X =
[[  5.6 -33.9  65.1 -46.5]
 [  9.7 -34.0  20.2 -13.0]
 [ 51.4 -13.7  -6.8   1.6]
 [ 43.2  66.5 -18.7 -19.0]
 [ 50.5 -24.9 -18.1   3.5]
 [ 39.8  11.9 -11.0  -1.6]
 [ 53.9  49.9  15.9 -38.1]
 [ -0.2   7.4   6.3  -5.1]
 [ -4.0  11.9 -29.1  21.2]
 [ 15.8 -19.6  -0.8  -2.4]
 [  3.0 -21.9 -26.4  -3.1]
 [ 30.3  -9.0 -10.5   3.1]
 [  0.8 -14.0 -15.1  -1.5]
 [ -3.7  -3.8   0.5  -3.1]
 [ 11.6 -10.5   1.4  -3.3]]
Indices start at 0.
(0, 0) -> 5.6
(7, 3) -> -5.1
(2, 1) -> -13.7
(8, 3) -> 21.2
(10, 0) -> 3.0
(3, 0) -> 43.2
(1, 2) -> 20.2
(9, 0) -> 15.8
(6, 0) -> 53.9
(5, 3) -> -1.6
(12, 2) -> -15.1
(1, 3) -> -13.0
(12, 1) -> -14.0
(1, 1) -> -34.0
(4, 1) -> -24.9
(2, 3) -> 1.6
(6, 3) -> -38.1
(9, 1) -> -19.6
(10, 2) -> -26.4
(7, 0) -> -0.2
(4, 3) -> 3.5
(0, 1) -> -33.9
(5, 1) -> 11.9
(14, 0) -> 11.6
(13, 2) -> 0.5
(12, 0) -> 0.8
(10, 1) -> -21.9
(3, 1) -> 66.5
(4, 0) -> 50.5
(11, 3) -> 3.1
(7, 1) -> 7.4
(11, 2) -> -10.5
(8, 1) -> 11.9

m =
[[-24.6  33.5  13.6  -9.5 -15.2  -6.5 -19.4  20.1  -7.9 -13.5]
 [-28.9  28.5   6.6 -11.2 -17.6 -19.6 -20.6   9.7 -13.0 -19.6]
 [-21.5  33.1  15.3  -9.3 -13.5   1.0 -21.8  23.9  -3.0 -10.1]
 [-19.8  23.8  -3.5   3.6  -6.5 -18.1 -13.7   2.4  -7.8  -9.9]
 [-17.5  26.9  11.6  -4.2  -9.1 -10.4 -12.2  11.7  -7.2 -10.9]
 [-24.0  27.2  -1.0   2.1  -9.8 -10.7 -20.9  10.8  -6.3  -8.9]
 [-11.6  69.5  51.9 -21.2 -12.8   5.3 -23.5  45.8   1.5 -15.6]
 [ 58.5  17.9  33.4  19.7  37.9  29.4  28.8  11.9  28.1  27.0]
 [-14.3  16.5   4.1  -4.4  -8.5  -8.2 -10.6   7.0  -6.3  -8.8]
 [ -7.1  66.5  -4.6  25.6  11.4 -11.7 -28.0  16.5   9.6   0.2]
 [  7.9 -29.5  43.7 -24.5 -12.0  57.7  16.2  36.0   4.3  14.5]
 [ 13.3  32.3  12.1  -7.1   4.1  71.3 -40.6  56.4  44.4  23.6]
 [ 15.5   2.1  69.0 -14.4   0.9 -20.5  55.6  -1.6 -25.6 -12.2]
 [ 24.2 -23.3 -63.8  41.9  31.4  26.3 -16.3 -17.4  36.4  34.9]]
Indices start at 0.
row 0 col 0 => -24.6
row 0 col 2 => 13.6
row 9 col 7 => 16.5
row 3 col 5 => -18.1
row 7 col 9 => 27.0
row 10 col 6 => 16.2
row 12 col 2 => 69.0
row 8 col 0 => -14.3
row 4 col 4 => -9.1
row 10 col 4 => -12.0
row 2 col 2 => 15.3
row 8 col 8 => -6.3
row 6 col 9 => -15.6
row 3 col 1 => 23.8
row 3 col 7 => 2.4
row 4 col 9 => -10.9
row 6 col 8 => 1.5
row 11 col 3 => -7.1
row 5 col 0 => -24.0
row 11 col 9 => 23.6
row 11 col 2 => 12.1
row 2 col 9 => -10.1
row 9 col 5 => -11.7
row 3 col 6 => -13.7
row 4 col 2 => 11.6
row 13 col 2 => -63.8
row 10 col 0 => 7.9
row 10 col 5 => 57.7
row 4 col 3 => -4.2
row 6 col 1 => 69.5
row 9 col 2 => -4.6
row 12 col 9 => -12.2
row 11 col 4 => 4.1
row 12 col 0 => 15.5
row 8 col 3 => -4.4

x =
[[0.4, 0.2, 0.2, 0.3],
 [0.0, -0.2, -0.2, -0.5],
 [0.3, 0.0, 0.3, -0.3],
 [0.2, 0.4, 0.2, 1.3],
 [-0.3, 0.0, 0.0, 0.3],
 [0.0, 0.0, 0.0, 0.1],
 [-0.1, 0.0, 0.1, -0.3],
 [0.1, -0.4, -0.3, -1.4]]
Rows and columns are counted from 0.
row 0 col 0: 0.4
row 6 col 1: 0.0
row 2 col 0: 0.3
row 3 col 1: 0.4
row 5 col 3: 0.1
row 4 col 1: 0.0
row 7 col 0: 0.1
row 0 col 3: 0.3
row 6 col 0: -0.1
row 3 col 0: 0.2
row 2 col 3: -0.3
row 1 col 0: 0.0
row 3 col 3: 1.3
row 1 col 2: -0.2
row 0 col 2: 0.2
row 1 col 1: -0.2
row 0 col 1: 0.2
row 7 col 3: -1.4
row 2 col 1: 0.0
row 6 col 3: -0.3

a = [-40.3  58.1  -5.5  30.7  39.4  43.7 -75.3  49.3  52.9 -30.9 -46.0]
a[0] => -40.3
a[9] => -30.9
a[1] => 58.1
a[7] => 49.3
a[2] => -5.5
a[4] => 39.4
a[6] => -75.3

B =
[-1.031 -0.460  1.573  1.123 -0.334  0.902  1.741  0.665 -0.650 -0.174
  1.433 -1.794 -2.040]
B[0] = -1.031
B[10] = 1.433
B[3] = 1.123
B[2] = 1.573
B[9] = -0.174
B[5] = 0.902
B[6] = 1.741
B[1] = -0.460

grid =
[[ 69.9 -71.8 -72.1 -71.5  76.2  74.4 -69.9  70.9  76.8  72.8  75.5]
 [-13.5  23.2  23.4  23.2 -16.0 -15.3  22.6 -13.6 -16.3 -14.4 -15.7]
 [-49.1  70.5  70.8  70.0 -55.4 -53.6  68.7 -50.2 -56.1 -52.2 -54.8]]
Rows and columns are counted from 0.
(0, 0) -> 69.9
(0, 3) -> -71.5
(1, 0) -> -13.5
(2, 3) -> 70.0
(1, 6) -> 22.6
(1, 10) -> -15.7
(1, 2) -> 23.4
(0, 8) -> 76.8
(1, 3) -> 23.2
(2, 8) -> -56.1
(0, 4) -> 76.2
(1, 9) -> -14.4
(0, 1) -> -71.8
(1, 4) -> -16.0
(0, 5) -> 74.4
(0, 9) -> 72.8
(2, 10) -> -54.8
(2, 7) -> -50.2

M =
array([  45.52,  -18.48,    6.62,  203.89,  -68.92, -132.88,   52.15,
        -12.39,   92.84])
M[0] => 45.52
M[4] => -68.92
M[7] => -12.39
M[8] => 92.84
M[3] => 203.89
M[2] => 6.62
M[1] => -18.48
M[5] => -132.88

data =
[[ 21.8  13.5  33.3  40.2]
 [ 21.8 -10.3  -5.2 -49.6]
 [ 21.8   9.2  36.3  43.7]
 [ 21.8   7.2  33.3  44.5]
 [ 21.8  13.5 -60.9 -13.3]
 [ 34.6   9.6  33.3   0.2]
 [-34.0 -13.4  22.7   0.2]
 [ 21.8 -23.0  33.3   0.2]
 [ 21.8 -15.5  45.7   0.2]
 [-36.5  -4.3 -21.0   0.2]]
data[0,0] = 21.8
data[2,2] = 36.3
data[4,2] = -60.9
data[9,1] = -4.3
data[4,1] = 13.5
data[8,2] = 45.7
data[1,3] = -49.6
data[:, 3] = [40.2, -49.6, 43.7, 44.5, -13.3, 0.2, 0.2, 0.2, 0.2, 0.2]
data[5,1] = 9.6
data[0] = [21.8, 13.5, 33.3, 40.2]
data[:, 0] = [21.8, 21.8, 21.8, 21.8, 21.8, 34.6, -34.0, 21.8, 21.8, -36.5]
data[7,0] = 21.8
data[2,3] = 43.7
data[8,1] = -15.5
data[7,1] = -23.0
data[:, 1] = [13.5, -10.3, 9.2, 7.2, 13.5, 9.6, -13.4, -23.0, -15.5, -4.3]
data[1] = [21.8, -10.3, -5.2, -49.6]
data[4,3] = -13.3
data[0,1] = 13.5
data[7,3] = 0.2
data[6] = [-34.0, -13.4, 22.7, 0.2]
data[2] = [21.8, 9.2, 36.3, 43.7]
data[6,0] = -34.0
data[7] = [21.8, -23.0, 33.3, 0.2]
data[8] = [21.8, -15.5, 45.7, 0.2]
data[5] = [34.6, 9.6, 33.3, 0.2]
data[9] = [-36.5, -4.3, -21.0, 0.2]
data[1,1] = -10.3
data[3,1] = 7.2
